Look-ups in named tables: a row name and a column name give one cell, copied from the table.

Table mude
        dosem  pamu
dar       150   131
miteb     129   144
vusepo     72    24
pib       119   107
lelif     143   107
negiru    194   202
tupomi    168   167
duf       152   118

What is the pamu of miteb in mude? 144
What is the dosem of lelif in mude? 143
What is the pamu of dar in mude? 131
What is the dosem of duf in mude? 152
What is the dosem of vusepo in mude? 72
What is the pamu of lelif in mude? 107
What is the pamu of negiru in mude? 202
What is the pamu of vusepo in mude? 24
What is the dosem of miteb in mude? 129
What is the pamu of tupomi in mude? 167
What is the pamu of pib in mude? 107
What is the dosem of pib in mude? 119
What is the dosem of negiru in mude? 194
What is the pamu of duf in mude? 118

kot.csv
,vuga,marun,latemet,duna,pir,sig,vukezi,tasag
vab,41.0,18.7,41.4,58.4,16.3,79.8,30.1,49.2
vemol,73.8,76.0,13.7,82.7,68.0,93.6,21.6,47.2
tovefam,72.4,64.0,58.8,34.1,42.3,50.2,33.4,84.9

vab, pir => 16.3
tovefam, tasag => 84.9
tovefam, sig => 50.2
tovefam, duna => 34.1
vab, duna => 58.4
tovefam, vukezi => 33.4
vab, vukezi => 30.1
vab, vuga => 41.0
tovefam, vuga => 72.4
vab, tasag => 49.2

mag.tsv
	sanisag	til	bod	foro	tavip	rakefud	mar
tuleb	13	172	166	153	191	153	36
tuv	94	151	102	96	110	133	56
sodot	89	214	161	110	179	112	29
loka	42	175	141	127	161	150	31
pokikid	48	130	118	128	128	149	66
pof	91	196	202	135	212	78	69
par	103	21	59	108	50	117	159

mar of loka = 31
rakefud of tuleb = 153
tavip of pokikid = 128
tavip of tuv = 110
mar of pokikid = 66
til of pof = 196
til of pokikid = 130
rakefud of pof = 78
bod of pokikid = 118
rakefud of sodot = 112
bod of loka = 141
til of tuleb = 172
Row with the largest tavip: pof

Table leki
|  | pezamu | bosi | nageku |
|---|---|---|---|
| kefigu | 238 | 170 | 61 |
| mufon | 193 | 196 | 201 |
| kobu | 201 | 191 | 173 |
| pekir | 225 | 177 | 102 |
| zizu | 239 | 169 | 57 |

mufon, bosi -> 196
zizu, bosi -> 169
kefigu, nageku -> 61
zizu, nageku -> 57
kobu, nageku -> 173
zizu, pezamu -> 239
pekir, nageku -> 102
pekir, bosi -> 177
kobu, bosi -> 191

memeza =
,gatemeg,vez,fivane,roru,razik,tebur,bopo,mosug,tuvo,dugu
likareb,96,162,156,161,103,126,131,143,90,133
lemipel,88,133,135,175,118,99,143,188,101,124
dobosu,135,129,131,138,121,133,99,144,182,87
sumev,119,92,96,107,146,96,152,124,87,145
dip,102,103,96,162,149,84,138,199,105,115
nor,118,121,118,102,125,128,152,90,80,168
dat,151,91,90,129,148,98,110,165,169,75
viv,108,184,181,154,84,147,106,133,145,119
dofes,111,205,203,149,58,152,108,133,125,127
vedod,147,46,48,97,192,92,139,123,132,119
pum,91,124,127,189,121,91,129,205,104,108

dugu of pum is 108
mosug of sumev is 124
vez of dobosu is 129
tuvo of likareb is 90
roru of dip is 162
mosug of pum is 205
Which row has the largest fivane? dofes

Table rog
	zipul	finekeb	vabev	famisor	dipulin	met	pirivap	turezo
radevom	0.2	0.0	0.1	0.0	-0.1	-0.1	-0.1	-0.2
zam	0.3	0.1	0.2	-0.1	-0.2	0.2	-0.1	-0.2
fek	-0.4	-0.6	-0.3	-0.4	-0.2	0.4	-0.6	-0.3
zemovi	0.0	0.3	-0.1	-0.2	-0.6	-0.7	0.2	-0.2
mus	0.3	0.2	0.3	-0.3	-0.5	0.3	-0.1	-0.3
sefef	0.0	0.3	-0.1	0.0	-0.3	-0.7	0.2	-0.1
dul	-0.2	-0.3	-0.1	-0.5	-0.6	0.3	-0.4	-0.4
kilone	-0.2	-0.5	-0.2	0.0	0.3	0.1	-0.5	-0.2
romuler	-0.3	-0.7	-0.3	0.0	0.3	0.0	-0.6	-0.1
muv	0.0	0.3	0.0	-0.4	-0.8	-0.5	0.2	-0.3
pesafef	0.4	0.2	0.3	-0.3	-0.5	0.5	-0.2	-0.4

zam, pirivap: -0.1
mus, met: 0.3
dul, turezo: -0.4
zam, met: 0.2
muv, turezo: -0.3
muv, dipulin: -0.8
kilone, finekeb: -0.5
romuler, met: 0.0
sefef, famisor: 0.0
kilone, vabev: -0.2
radevom, finekeb: 0.0
muv, pirivap: 0.2
sefef, turezo: -0.1
pesafef, dipulin: -0.5
fek, finekeb: -0.6
radevom, pirivap: -0.1
zemovi, finekeb: 0.3
mus, zipul: 0.3

